(in the rows, 128 means zero)
The rows of X fall into a few groups, which share some directions, and each row is roughly a mix of its group's hidden directions.
X:
[[139 158 128 138 161 113  80 149 128  89]
 [127 127 127  88 121  85 140 152  79 130]
 [165 139 141 155 122 106 114 172 116  90]
 [143 101 128  93 165 123 163 136  97 100]
 [109 129  67 158 145 128 136 115  96 141]
 [166 170 133 156 115 144 142 144  91 148]
 [144 153 137 151 131 102 106 150 186 114]
 [127 139 156  95 166 103  90 141 106 149]
 [ 97 145  83 157 116 141 106 108 163 140]
 [173 141 140 160 105 155 131 109  90 143]
 [150 143 164 148  98 146 158 119  84 116]
 [159 132 158 173 127 146 129 138  87 155]
 [103 105 109 147 102 148 126 131  86 172]
 [114 117 159  91 140 111 121 131 168 172]
 [136 150 148 119 155 112  92 140  72 129]
 [105 133 104 147 116 184 167 133 123 145]
 [153 151 142 133 113 117  92 171 152  93]
 [149 126 162 114 149 128 171 145 172 110]
 [165  87 119 120 180 107 144 126 121 122]
 [ 91 145  93 104 108 121 119 148 157 166]
 [161 111 158 132 133  65 149 131 131 128]
 [172 155 161 126 123 160 141 160 152 122]
 [108  96 149 119 174 146 139 141 132  84]
 [111 133  76 156 152 119 102 111 107 157]
 [112 110 140 115 131 185 133  85 146 111]
 [129 106  96 121 110 159 184 132 154 135]
 [103 143  78 137 120 129 174 158 128 139]
 [153  87 179  95 136 127 135 133 118 105]
 [143 135  72 168  92 135 140 138 134 117]
 [112 139  92 145 158 145 172 159 109 112]
 [144  89 147 108 132  83 172 123 139 118]
 [ 94 132 141 170 144 136 178 111 131 149]
 [141 178 110 114 130 131 141 163 173 123]
 [140 144 137 149  94 130 128 168  77 148]
 [165 159 135 125 107 112  91 127 145 172]
 [124 111  69 157 105 126 118 116 151 102]
 [ 81 129 104 154 100 148 143 158 148 104]
 [135 130 176 132 160 162 138 158 128  94]
 [123 151 101 152 107 129  86 128  84 153]
 [103 109 175 137  93 140  96 105 137 109]
 [178 154 130 154 137 135 150 155  95 149]
 [128 115 155 135 138 134 149 168  71 113]
 [ 94 154 153 123 149 135 167 139 143  85]
 [114 127 154 142 139 119 142 135  57 117]
 [ 88 111 135 134 122 114 117 105 117 189]
 [116 119 112 128 109 176 158 110  81 140]
 [159  95 107 113 128 144 133 117  73 104]
 [112 128 184 117 150  98 108 117  94 119]
 [132 115 179  80 117 100 138 141 142 112]
 [ 89  86 120 120 119 139 119  83 159 125]
 [162 148 104 129 187 120 133 133 110 151]
 [101  95  91 118 163 101 147 124  96 122]
 [137 122 157 121 110 114 157 154  68 125]
 [109 108 148 147 100 147  95 140 141  77]
 [140 168  88 125 169 127 156 124 157 133]
 [154 164 108 152 161 152  95 158 133 124]
 [120 135 111 109 174 140  87 137  96  98]
 [153  98 176  92  98 114 109 131 141 129]
 [132 154 147 115 128  94  93 147 177 111]
 [122 155 106 113 118 120 124 146 133 196]
 [141 156 156 142 121  84  97 138  88 137]
 [149 167 127 169 105 137 125 151 160 158]
 [162 103 159 135 132  95  92 122  92 113]
 [ 98 150 132  94 130 158 114 134  73 131]
 [148 103 133 135 137  81 126 111  76 113]
 [100 115 147 104 163 127 109 163 168 108]
 [149 144 166 173 120 130 111 148 110 166]
 [122 110  85 148 145 177 120 106 141 101]
 [143 141 184  97 104 102 120 106 148 126]
 [117 117 153 160  75 166 119 118 119 113]
 [153 128  95 127 150 142 128  78 170 133]
 [ 65  92 116 133 113 138 136 102 133 120]
 [ 76  80 119 125 122 120 131  96 119 110]
 [119  92 136 112 110  88 163 115 157  98]
 [110 137 121 159 140 144 142 172  77 123]
 [170 141  93 147  99 138 152 101 108 152]
 [130 141 163 137 123  85  85 146 159 115]
 [106 119  92 139 174 113  90 104 128 147]
 [144 111 165 103 165  78 121 129 112 126]
 [127 158  89  90 135 146 154 130 148 165]
 [118 107 124 148 104 152 121 148 125  64]
 [179 136 173 157 150 129 132 125 110 111]
 [ 81  92 135 114 119 138 109  91 146 102]
 [155 153 118 122 164 120  98  96 165 151]
 [130 115 128 175  91  98 122  97 151 108]
 [123 117 174 152 117 112 107  83 113 157]
 [136 165 142 119 129 111 116 155  67 118]
 [120 125 162 124 113 114  71 133 163 105]
 [ 62 111 129 129 111 128 116 112 163 119]
 [161 166 145 162 158 156 109 142 107 126]
 [ 91  86 134 104 126 105 112  90 153 122]
 [ 93 101 126 119 137 164 152  82 139 106]
 [141 113 108 119 129 119 156 149 193 144]
 [133  93 124 107 115  94 175 132 165 119]
 [138 159  94 129 157 138  83 161 107 133]
 [113 171 107 115 138 119 157 144 178 140]
 [107 129 122 131 109 150 171  95 157  89]
 [132 159 144 134  77 150 132 121 176 123]
 [122 155 142 148 140 128 166 136  69 114]
 [102 136 133 182 103 121 129 173 135 113]
 [144 137 133 141 134  85 103 129  76  98]
 [138 124 134 122  91 176  79 147 127 125]
 [110  93  96 116 155 118  85 106 157 124]
 [101 107 122  88 146 168 133 114 108 164]
 [126 136 168 166 136  89 119 142 148  93]
 [ 97  95 173 105 111 125 133 124 143  89]
 [116 121 139 100  82 114 133 104 178 116]
 [123 129 171 139 115 181  98 115 152 125]
 [ 97 167 155  97 111 119 106 147  93 130]
 [109 106 126 133 150 138 174 141  86  93]]

One row of each group comes first, with its name. Which group is each row after those in?
[ 82 146 123 131 178 131 149 136 138  95]
N
[148 172  99 101 121 140 128 163 152 155]
Z
[129  99 102 121 122 143 177 127 171 104]
U

[123 110 139 108  93  98  81 109 150 152]
N
[128 110 114 119 117  93 143 124  81  81]
U
[115 128  81 149 161 139  96 100 152 143]
N
[ 92 110  95 134 117 161  97  90 111 130]
U
[ 99 140  91 124 126 167 176 127 141 146]
Z
[116 115 117  77 113 165  97 104 150 125]
Z
[145 114 156 164 106 122  88 156 102 104]
Z
[182 154 142 106 123 111 117 154 138 162]
N
[122  88 132 143 126 133 133 116 107  64]
Z
